In the rows, zero is written as 128.
Turns in one plane each, and the order they were made in; the first pair answered
turn niva:
[115 129 130 126 107 116 142 143 111 157 108 109 140 104] -> [127 134 145 120 152 127 151 143 129 145 116 105 123  89]
[140 133 141 145 161 137 157 134 130 124 125  96 125 132] -> [140 136 146 160 160 121 137 116  97 116 124 125 131 147]
[144 147 145 148 103 167 143 108 141 126 173 116 155 133] -> [141 144 150 150 112 162 135 108 139 123 177 120 154 131]
[125 103 171 184  99 133 100  43 113 117 221 173 155 143] -> [108  71 131 160  31 151 126  94 153 161 206 106 171 138]
turn sereg:
[116  97 113 108 120 138 108  91 138  89 180 157  95 161] -> [108 102 111 107 120 137 113  87 142  91 182 143  96 167]
[125  92 170 138  76  90  88 140 104 135 141 218 189  79] -> [ 99  91  99 120  29  89  98 132  68 134 100 177 165 150]
[142 164 163 163 149 155 132  99 126 170 129  76 138 114] -> [148 147 182 166 152 135 117 108 122 153 124 128 152  80]
turn zevod:
[151 116 135 129 166 114 147 139 120 119 144 147 117 100] -> [144 136 125 136 158 116 164 152 129 145 129 116 114 118]
[117  78  89  49 103 158 124 114 167  66 138 117 109 146] -> [101 127  73  72  97 163 141 111 153 116 115  69 101 194]
[130 166 106 108 159  96 162 124 113 137 101 148 114  90] -> [132 170 108 109 158  96 160 118 112 131 104 154 115  88]
[118 102 156 121 123 126 107 126 128 105 167 150 150 101] -> [107 129 145 126 112 137 144 156 147 168 138  83 141 117]
Pairs:
Each pair is two turns apart.
[145 127 155 117 166 149 110 124 145 117 151 137 140 105] -> [122 120 119 127 105 129  87 111  93 125 125 150 155 151]
niva sereg
[134 117 139 125 119 104 123 148 132 128  99 158 131 110] -> [119 140 115 125 111 123 137 137 125 143 103 102 108 155]
sereg sereg
[136 163 142 160 151 130 133  47 109 126 160 138  95 186] -> [135 167 129 137 134 147 184 116 173 189 126  65  97 153]
zevod zevod
[129 142 132 147 113 107 135 117  91 156 109 160 153 139] -> [134 139 128 141 116 116 129  98  86 134 132 164 149 150]
niva zevod
[133 175 108  97 160 146 171 126 157 133 116  56  72 137] -> [151 132 133  77 174 123 135 135 161  75 130 147  88  62]
niva zevod
[128 162 125 145 127 146 154 128 140 180 135  70 128 154] -> [129 171 139 176 139 119 122  96  95 154 138 123 137 170]
niva niva
[133 120 146  89 178 137 165 175 190 148  95 101  98  89] -> [104 162 115 161 129 107 124 104  73 163  90 113 113 208]
zevod niva
[150 143 144 107 175 145 134 127 169 126 151 107 116 102] -> [154 145 150 116 185 136 120 102 145 104 161 130 119 113]
zevod zevod
[134 164 164 161 191 140 129  91 109 112 145 145 114 162] -> [136 109 162 143 128 113  97 114 105  95 138 215 156 115]
zevod niva
[154 141 157 132 174 102 123 134 115  97 127 179 120  98] -> [140 181 148 163 171 103 134 125  97 136 110 140 113 141]
zevod zevod
[125 134 132 154  99 134 143 144 144 183 126  87 150 130] -> [141 145 172 161 158 130 135 135 152 159 143 121 139  96]
sereg niva
[118 128  72 131  78 131 116  92 132 124 182  86 136 184] -> [142 124 139 147 121 129 109 100 174 118 221 132 167 110]
sereg sereg
[144 127 149 139 155 109 117  98  90  96  98 163 137 158] -> [127  90 120 122  81 116 118 120 100 107  95 146 155 150]
niva zevod
[ 89 111  97 103  66 153 124 144 131 133 118 118 122 164] -> [ 99 112 105  83  97 169 139 143 161 113 136 104 101 147]
zevod niva
[130 207 175 180 181 137 156  93 161 164 154  82 122 151] -> [117 122 155 176  63  98  88  74  97 121 164 176 192 143]
zevod niva
[145 128 142 123 146 101 152 192 147 177  63 140 113  67] -> [138 190 139 177 167 102 134 120  81 173  78 133 106 160]
zevod sereg
[158  90 157 119  96 121 135 151 117 167 138 118 128 116] -> [154 114 157 126 115 131 147 141 121 176 142  85 114 140]
zevod niva
[119 122  90 117 129 153 132 115 123 107 143 110 115 172] -> [128 106 106 101 136 146 123 120 132  80 154 136 115 144]
zevod niva
[113 116 103 145  89 122 116  91  97  88 161 130 135 181] -> [113 101  95 128  94 143 124  93 122  84 167 104 131 175]
niva zevod
[116 124 139 130 110 141 129 121 149 159 168 103 156 132] -> [119 138 145 145 110 133 124 118 140 170 160 119 164 134]
sereg zevod
[119 117 132 173 114 106 166 179 173 146 144 138 122  97] -> [120 154 143 197 147 106 167 155 148 152 142 144 110 120]
niva zevod
[114 130 115 114 131 115 144 106 126 147 147 117 112 129] -> [118 122 112 104 132 116 150 109 139 143 148 119 111 114]
zevod zevod
[ 97 132 122  92 106 150 131 130 121 130 113  96 120 147] -> [ 98 118 120  93 110 147 121 122 117 109 130 111 119 147]
zevod niva
[131 169 140 153 185 119 129 105 103 116 121 125  92 157] -> [136 157 149 152 183 103 114 109 102 112 119 153 103 137]
sereg sereg
[142 149 149 133 171 135 138 115 147 120 148 133 111 119] -> [122 140 123 155 113 117 112 102  94 132 137 150 135 160]
niva sereg
[126 125 144 157  86 146 114  82 110 140 174 141 169 147] -> [128  91 130 122  64 137 121 126 141 134 153 144 173 102]
zevod sereg
[127 163 108 153 141 105 124 131  83 143  66 144 100 169] -> [126 116  82 104 119 112 122 140  95  97  72 148  90 158]
zevod sereg
[141 151 162 159 146  98 114 137 104 144  95 187 136 104] -> [117 136 117 145  79 117 138 163 114 186  80 119 144 132]
niva sereg
[121 169 132 136 170 178 158  93 150 139 164  49 101 179] -> [129 144 171 189 128 120  92  72  81 130 171 179 177 147]
sereg niva
[122 122 132 131 148 116 123  97 125 113 112 154 131 124] -> [108 118 107 126 114 124 134 107 129 128  98 122 133 144]
sereg niva
[127 122  99 153  88 114 126 135  86 161 133  82 132 165] -> [144 110 146 146 129 118  99  92  94 108 193 139 146 135]
sereg zevod
[135 173 134 137 168 124 166 163 154 183  84  81  93 127] -> [149 181 156 162 194  91 128 123 100 152  84 157  97 135]
niva sereg
[133 118 133 149 164 141 138 151 105 169 125 123 167 159] -> [129  84 125 132 131 136 124 160 107 150 135 140 182 145]
zevod niva
[161 141 137 164 165  71 117 104  98 144 100 157 142 137] -> [170  89 129 115 144  77 122 138 134 112 101 170 145  93]
sereg zevod
[117 120 138 128 109  91 124 120  82 102 121 127  91 131] -> [126 105 144 104 125  98 138 147 115  97 126 118  81  92]
zevod niva
[139 102 132  96 127 116 114 131 142 136 103 133 138  88] -> [132 138 127 125 136 116 124 126 126 170  89 102 126 127]
niva zevod
[111 154 133 162 156 104 134 129 104 156  97 127 142 152] -> [108 155 138 159 150 119 144 149 133 168 109 106 147 139]
niva sereg
[127 147  98  93  58  88 128 169 111 134  50 140 122 168] -> [133 151 129 101 104 105  92  88  86  60 134 184 122 193]
sereg zevod
[128 128 111  75 137 142 173 146 156 108 106  99  68 128] -> [128 166 144 114 174 143 158  96 131 106 145 108  71 158]
zevod sereg
[105 114 135 143  85 133 133 145 137 165 138 120 155 132] -> [113 157 156 157 157 140 135 108 130 140 154 125 121 153]
niva zevod
[143 137 109 142 128  97 111 109  93 116 107 149  85 157] -> [131 144 109 127 115 134 145 136 146 157 127  71  92 157]
niva sereg
[140 156 125 139 125 104 104 134 101 122 125 133 146 145] -> [134 137 118 130 115 107 101 131 104 104 140 137 148 145]
niva zevod
[148 127 152 117 141  90 101  96 108 112 123 167 124 138] -> [159 125 164  99 154  92 124 128 148 122 108 155 118 103]
zevod niva
[120 147 146 120 134 121 112 107 104  80 116 172 121 115] -> [110 135 125  87 106 151 150 149 160 111 108 103 124  99]
niva niva
[145 128  97 124 114 128 124 153 103 144  97 106 122 125] -> [157 139 121 135 156 124 120 134  98 122 105 135 108 122]
niva niva
[ 81 141  72 129  94 156 141 125 153 187  70  39 146 146] -> [107 170 145 183 169 144  78  24 107 117 159 131 158 153]
sereg zevod
[ 95 136 106 136 143 152 112 108 149 131 166 103 100 135] -> [107 117 123 132 147 138  97 107 152 108 170 140 110 105]
zevod sereg
[135 128 151 138 142 134  96  99 125 100 179 143 143 129] -> [136 109 126 108 105 139 131 164 171 140 132  99 145  93]
sereg zevod
[112 117 111 126  65 139 135 139 150 180 141  80 171 146] -> [120 146 141 159 105 129 105  82 110 155 177 120 179 167]
sereg zevod
[127 165 131 116 167 119 105 117  86  75 143 174  96 115] -> [ 94 164  86 126  79 140 129 128  86 136 146  88 123 166]
niva sereg
[124 135 119 148 115 113 118 104  95  97 101 162 125 139] -> [120 113 102 114  93 129 147 148 139 116  91 118 121 116]
zevod sereg
[140 114 114 112 148 115 129 140 129  95  84 153 101 114] -> [122 123  91 119 118 124 144 132 122 116  86 113  99 156]
niva sereg
[118 114 101 113  71 126 127 124 114 132 122 116 142 155] -> [127 153 119 123 141 139 132  95 123 115 145 104 102 173]
niva zevod
[130 123 132 124 147 126 124 137 141  97 145 161 127  99] -> [115 108 110 118  99 125 128 154 143 118 140 137 143 106]
niva niva
[146 148 119 125 129 111 179 125 151 139 135 116 131 142] -> [140 133 107 130 102 105 158 106 120 124 142 138 143 157]
zevod niva
[125 163 129 127 140 156 136  96 118 128 154  99 111 175] -> [145 142 168 139 155 133 115 110 122 110 162 170 136 113]
sereg sereg
[123 101 140 121 102 139 131 157 150 138 138 128 151  92] -> [121 155 151 156 141 145 147 142 133 167 127  98 129 130]
niva zevod
[139 120  95  93 143 148 126 181 110  92  91 144  56 113] -> [139 142 110  96 164 175 142 176 142 116 126  98  54 122]
sereg sereg
[144 122 143 135 148 136 135 141 143 152 141 114 119 105] -> [139 101 120 120 123 112 121 141 114 140 115 149 122 108]
sereg sereg
[110 132 120 130  88 156 136 137 131 157 166  76 153 164] -> [131 147 175 152 148 151 119 120 145 142 199 117 156 123]
sereg niva
[130 147 120 121 152 137 142 101 125 116 125 100  98 153] -> [134 100 125  97 132 126 125 125 139  90 137 140 121 101]
niva zevod
[118 140 134 126 144 138 112 108  95 149 106 126 105 175] -> [137 104 161  99 159 146 104 116 134 112 145 151 118 117]
sereg zevod
[141 106 146  90 130 122 136 154 141 147 112 134 138  95] -> [124 142 122 118 122 113 130 126  92 155  91 129 126 158]
sereg zevod
[157 128 164 137 113 166 134  93 158 107 198 159 138  92] -> [141 114 142 133  57 171 136 109 154 127 186 141 161  99]
niva niva
[121 139  92 118  80 125 114 148 106 164 108 128 135 123] -> [139 173 125 115 159 148 134 135 144 151 141 104 100 111]
sereg niva
[153 118 130 107 118  83  92 131 111 116 130 199 130 130] -> [132 137  99 114  78  95 117 145 111 168 111 135 131 180]
niva zevod
[133 134 132 112 171 161 155 110 167 127 164  90 103 109] -> [130 130 128 146 151 124 107  69  87 104 150 164 120 134]
niva sereg
[127 126 104 102 147 132 118  96  94  80 133 141  92 157] -> [124 112  85  77 123 155 142 129 127 102 126  93  93 152]
niva niva
[112 109 106 103 131 181 167  88 153  74 174  80 114 184] -> [122  84 114  82 135 176 170 121 185  68 165  98 122 126]
niva zevod
[143 129 112 115 143 106 137 170 139 129  97 136 104 122] -> [133 137 102 120 145 107 133 159 117 125  93 133 103 144]
niva sereg
[132 151 121 124 169 133 125  91 128 160 159  98 128 166] -> [124 144 107 124 135 129 127  94 123 174 146  90 146 178]
niva niva
[122 112 103 100 151 121 132 114 120  86 114 129 104 143] -> [114 123 100 114 141 136 137 113 124 103 126  97 109 166]
niva sereg
[116 131 138 151  67 119 119 156 129 159 102 125 146 109] -> [114 139 142 147  78 135 131 160 145 171 116 101 137 120]
sereg sereg
[107 111  89  77 137 117 147 161 136 119  91  81 108 129] -> [107 154 112 124 179 120 126  95  97 100 132  99 105 177]
sereg zevod
[115 113 137 111 112 159 113  97 146 113 192 107 163 118] -> [110 130 133 112 117 165 131 113 160 145 173  75 153 118]
niva zevod
[118 127 109 121 127 140 137 127 124 127 133  97 109 149] -> [126 135 135 137 154 143 123 110 130 120 156 120 119 136]
sereg zevod
[129  89 116  99 102 131 108 116 124  86 137 152 137 115] -> [142 140 138 111 181 140 147 131 152 114 131 109  91 116]
zevod niva
[128 146 137 126 146 150 119 111 138 162 163  90 132 150] -> [132 131 157 138 126 123  99 113 118 157 159 147 161 123]
sereg niva
[121 143 123 129 136 116 136 122 115 135 110 127 135 158] -> [126 124 126 118 136 118 124 115 120 106 131 150 135 140]
niva zevod
[136 133 103 122 130 128 128 117 127 114 141 106 129 146] -> [137 128 102 118 122 129 133 132 143 120 142  99 133 141]
zevod zevod
[129 134 161 152 122 136 163 173 152 114 151 134 112 130] -> [123 130 155 166  91 115 149 163 120 119 144 154 136 148]
niva niva
[124 133 107 112 140 143 139 108 126 118 129 100 102 158] -> [138 131 152 120 166 135 130 118 149 118 146 135 123 110]
sereg sereg
[135 160 121 139 192 140 113  75 100  97 150 139  89 170] -> [146  85 114  70 155 132 122 151 152  75 115 161 104  85]
zevod sereg
[131 129 143 130 152 125 131 154 151 137 116 141 133  81] -> [117 121 115 138 122 103 113 137 103 129  88 165 132 123]
niva sereg
[145 107 135 134 144 154  93  94  75  76 147 157 134 146] -> [126  96  95 115  84 168 113 121  96 110 133  91 144 167]
sereg niva
[129 124 142 124 106 136 149 110 167 113 162 122 171 125] -> [132 123 150 130 112 126 134  95 145 106 161 141 170 128]
niva niva
[137 125 122  99 158 141 122 137 120  91 132 147 100 100] -> [120 109  93 102  90 137 122 152 113 121 115 130 123 116]
niva niva
[122 110 130 138 101 133 144 134 146 144 146  70 117 134] -> [132  79 139 125 102 130 130 134 147 107 160 108 125 103]
zevod zevod
[146 119 116 155  61 104 137 173 126 184 106 141 159  87] -> [135 142 102 155  64 129 152 166 131 200 112  93 149 119]
sereg sereg
[128 128 125  90 155 154 130 154 159 146 153 114 106 112] -> [114 117 107 123  92 122  90 130  96 146 135 162 144 146]
niva niva
[126 157 122 150 176 120 146  84 114 125 141  54 120 155] -> [116 147 102 155 126 111 136  90 103 143 128  45 141 169]
niva niva
[108  91 142 127 137 167 140 110 135  87 170 131 157 166] -> [101 116 133 140 135 165 151 110 132 112 165 103 153 187]
zevod zevod
[135 125 162 117 174 147 128 117 169 108 158 140 123  86] -> [110 122 116 145  99 116  94  91  81 105 121 170 138 152]
niva sereg
[117 129 150 100 134 152 104 110 128 104 155 149 112 137] -> [118 131 154  90 129 150 125 148 156 130 141 139 116 105]
zevod sereg
[155 115 148 104 171 133 130 133 149  90 151 149 114  94] -> [148 164 149 152 180 115 128 112 102 134 127 144 103 148]
zevod niva
[155 119 127 114 106 136 161 124 130 141 113  97 125 166] -> [162 130 158 129 138 132 141  92 120 121 146 127 131 164]
sereg zevod
[149 132 131 113 149 148 121 123 169  88 138  87 127 122] -> [153 119 121 107 135 122 100 134 146  72 118 137 131 106]
sereg sereg
[143 118 108 109 125 133 153 176 146 147  96 104 114 110] -> [146 130 125 145 126 102 112 127  84 126  94 169 121 129]
niva niva
[138 115 129 118 165  95 121 132  96 106 107 191 149  92] -> [105 110  73 103  88 118 147 149  97 146  93 106 152 146]
niva sereg
[106 113 114 120  68 101 101 159 130 128  74 122 146 152] -> [109 120 134 130 101 108  74 101 109  80 125 146 142 174]
sereg zevod
[133 115 118 105 180 110 150 146 141 101  65 141  78 118] -> [113  97  90 113  99  96 139 151 114 121  48 137 110 146]
niva niva
[150 109 171 162 120 146 162 148 164 125 142 146 179  75] -> [137 145 163 191 118 143 174 148 145 166 123 111 171 111]
niva zevod
[126 126 128 126 130 154 141 105 138  96 165 121 123 137] -> [127 107 127 111 106 151 149 134 153 112 149 117 133 113]
niva zevod
[136 152 157 141 174 121 145 128 142 152 118 132 103 103] -> [137 144 146 141 157 108 141 137 132 153  89 145 104 101]
sereg zevod
[155 172 168 134 210 107 142 168 134 153 110 135  97  46] -> [124 183 132 193 129  81 107 126  40 181  92 152 134 132]
zevod niva
[122 140 129 128 160 141 129 118 131 105 142 128 127 133] -> [119 146 126 134 156 144 135 123 131 119 133 113 123 136]
zevod zevod
[131 146 112  96 121 120 153 160 115 122 122 107 113 145] -> [131 153 122 105 136 126 145 130 109 104 145 115 110 159]
zevod sereg
[136 108 108  98 105 113 125 173 143 107 103 144 127  94] -> [143 132 112  96 156 128 136 158 150  86 114 130  92 109]
sereg niva
[119 133 114 108 151 116 172 126 121 133  98  99  88 150] -> [138 130 166 117 176 115 170 133 141 129 122 127 108  97]
sereg sereg
[126 166 170 155 202 119 146 103 148 131 176 100 114 116] -> [115 137 157 169 127  83 101  87  85 121 168 166 159 133]
zevod niva
[116  98  98 139  90 119 112  74  83  83 143 149 127 154] -> [114  74  90  98  72 141 156 143 161 117 130  89 128 102]
zevod sereg
[155 101 109  98 152 117 137 134 167  63 118 137  82  97] -> [142 114  92 108 105 109 161 176 169 129  76  95  99 108]
niva zevod
[ 94  84 128 142  32 140 133 136 104 146 146 159 200  95] -> [ 79 127 126 161  41 161 156 129 108 186 149 106 188 130]
zevod sereg
[116 112  94 128 123 122 113 157 117 123 134 175 120 124] -> [108 138  89 134 134 147 129 148 133 139 154 112 106 156]
sereg sereg
[116 135 119 142 118 146 123  98 111 128 156 103 130 181] -> [134 129 163 149 146 137 113 106 129 120 181 142 151 123]
sereg sereg
[125 149 125 145  94 138 117 100 104 123 156 108 155 167] -> [142 104 140 103 105 145 126 125 150  97 169 124 154 105]
zevod niva
[140 138 146 137 153 136 141 161 185 142 136  95 132  94] -> [144 151 161 150 161 119 129 155 168 147 123 128 134  89]
niva zevod
[137 100 167 130 101 120  86 105 118 104 171 200 156  88] -> [110  80 110 106  27 137 105 136 127 139 147 135 162 122]
niva sereg
[133 147 147 152 165 126 122  94 122 105 165 141 116 143] -> [130 135 130 143 142 111 109  95  98  91 141 164 113 148]
sereg sereg
[122  90 142 141 137 130 125 145 119 120 149 157 158 125] -> [126  91 145 130 143 135 142 153 143 128 153 133 148 114]
niva niva
[126 134 122 122 127 158 154 143 155 143 121  89 115 134] -> [138 137 165 148 160 127 115 119 127 120 137 158 128 114]
sereg niva
[131 134 118 155 120 102 123 119 116 124 109 145 112 149] -> [133 136 121 133 141 121 145 139 152 123 115 111  96 134]
niva niva
[118 104  97 105 110 138 141 160 143 128 106 101 122 131] -> [117 145 115 140 138 135 124 103 103 120 133 117 117 174]
sereg zevod
[141  77 131 106 112 108 110  96 117 117 142 163 153 153] -> [145  85 143  80 150 135 141 116 171 114 147 128 126 128]
niva niva
[124 199 142 154 172 161 160 119 143 181 138  48 109 165] -> [147 124 154  89 163 161 159 169 208 138 153  87 127  66]
zevod zevod
[115  93  79  97  78 117 117 131 116 115 120 127 128 139] -> [111 130  93 110 103 149 144 126 141 147 142  69 123 157]
zevod sereg
[113 132 125 127  92 140 130 145 146 150 141  94 140 128] -> [128 163 147 135 160 137 128 116 143 123 152 107 117 132]
niva zevod
[136 122 142 133 128 144 111 118 134 103 156 142 135 113] -> [134 147 153 143 154 143 122 122 139 120 142 128 124 115]
zevod niva
[134 123 119  98 172 145 109  87 126  52 136 134  83 157] -> [111 137  93 123 114 164 118  78 118 102 150  87 113 198]
niva sereg
[115 179  93 191 125 116 114 156 129 209 111 113 144 124] -> [126 180 116 187 158 125 122 161 152 198 123 116 143  97]
sereg niva
[135 157 142 124 172 155 148 121 144 127 134  90  99 136] -> [113 139 112 142  86 127 119 118  93 146 117 108 140 169]
niva niva
[105 152 121 131 133 135 142 184 144 184  84 110 121 139] -> [114 145 151 139 148 125 133 189 156 175  94 140 140 100]
sereg sereg
[136 171 136 132 189 127 166 132 155 145 117 105  87 142] -> [132 146 143 168 135  81 115 120  91 143 109 188 136 138]
sereg niva
[146 119 140 135 121  94  94 126  97  90 123 204 135 117] -> [158 146 158 119 173 110 138 170 160 123 100 152 110  84]
zevod niva
[122 131 155 129 111 140 132 137 137 137 197  92 160 100] -> [118  97 131 122  79 100 107 147  96 109 152 150 162  98]
sereg sereg
[130 101 128 123 124 141 112 100 138  83 167 144 145 111] -> [117 108  98 111  95 145 149 142 157 134 126  84 138 121]
sereg zevod
[120 139 150 151 147 125 139 115 136 139 126 132 151 129] -> [122 118 141 139 136 109 132 118 124 127 111 157 155 125]
zevod sereg
[118 161 141 151 143 138 125 106 121 153 143 118 153 163] -> [124 139 137 128 129 148 146 145 160 166 135 100 159 125]
zevod zevod
[127 126 130 141 122  93 100 134  81 129 118 175 132 124] -> [117 133  94 107 109 132 142 163 123 157 116  82 106 143]
sereg niva
[144 167 116 155 169 116 137 126 140 146  90 121  98 152] -> [148 111 125 138 140 100 103 131 137  95 108 186 124 107]
niva zevod
[126 119 168 129 150 133 119  96 119 108 167 153 137 153] -> [131  90 160 104 123 127 136 154 155 124 135 149 142 104]
zevod sereg
[160 122 153 106 169 143 111  94 174 108 173 177 130  66] -> [159 151 165 132 163 136 134 139 188 177 128 150 140  52]
zevod sereg
[134 136 161 154 187 141 112 105 136 107 157 143 117 111] -> [135 135 159 179 159 116  99 104 111 119 135 175 135 122]
zevod niva
[ 83 125  92 117  98 191 114  94 108 126 170  83 122 201] -> [103 148 149 144 140 191  98  76 122 121 212 116 141 164]
sereg niva
[120  98 182 111 148 138 119 138 152 127 165 144 127  84] -> [112  69 143  95  97 119 113 151 126 120 130 158 131  93]
sereg niva
[135 132 106 157  95 127 173 135 137 192 111  59 147 162] -> [144 109 105 162 114 118 119  57  80 100 152 137 143 190]
zevod sereg
[138 115 108 118 115 123 111 120 107  94 116 154 137 146] -> [131 141  98 129 115 130 127 122 105 127 101 121 134 166]
zevod zevod
[105 144 103  97 103 151 155 106 124 121 147 102 111 169] -> [110 127 119  83 117 151 142  98 134  88 170 132 121 146]
zevod sereg
[131 131 131 114 160 130 112 129 120  94 153 155 123 132] -> [118 116 106  99 108 139 134 162 140 120 142 115 137 133]
niva niva
[139 118  74 165 157 133 158 131 124 114 112 117 137 182] -> [153 107 111 158 186 139 143 121 153  84 155 143 149 143]
sereg zevod
[127 133 117 130 123 123 130 128 125 126 117 114 121 151] -> [128 128 137 130 142 131 120 119 129 109 143 134 123 139]
sereg zevod
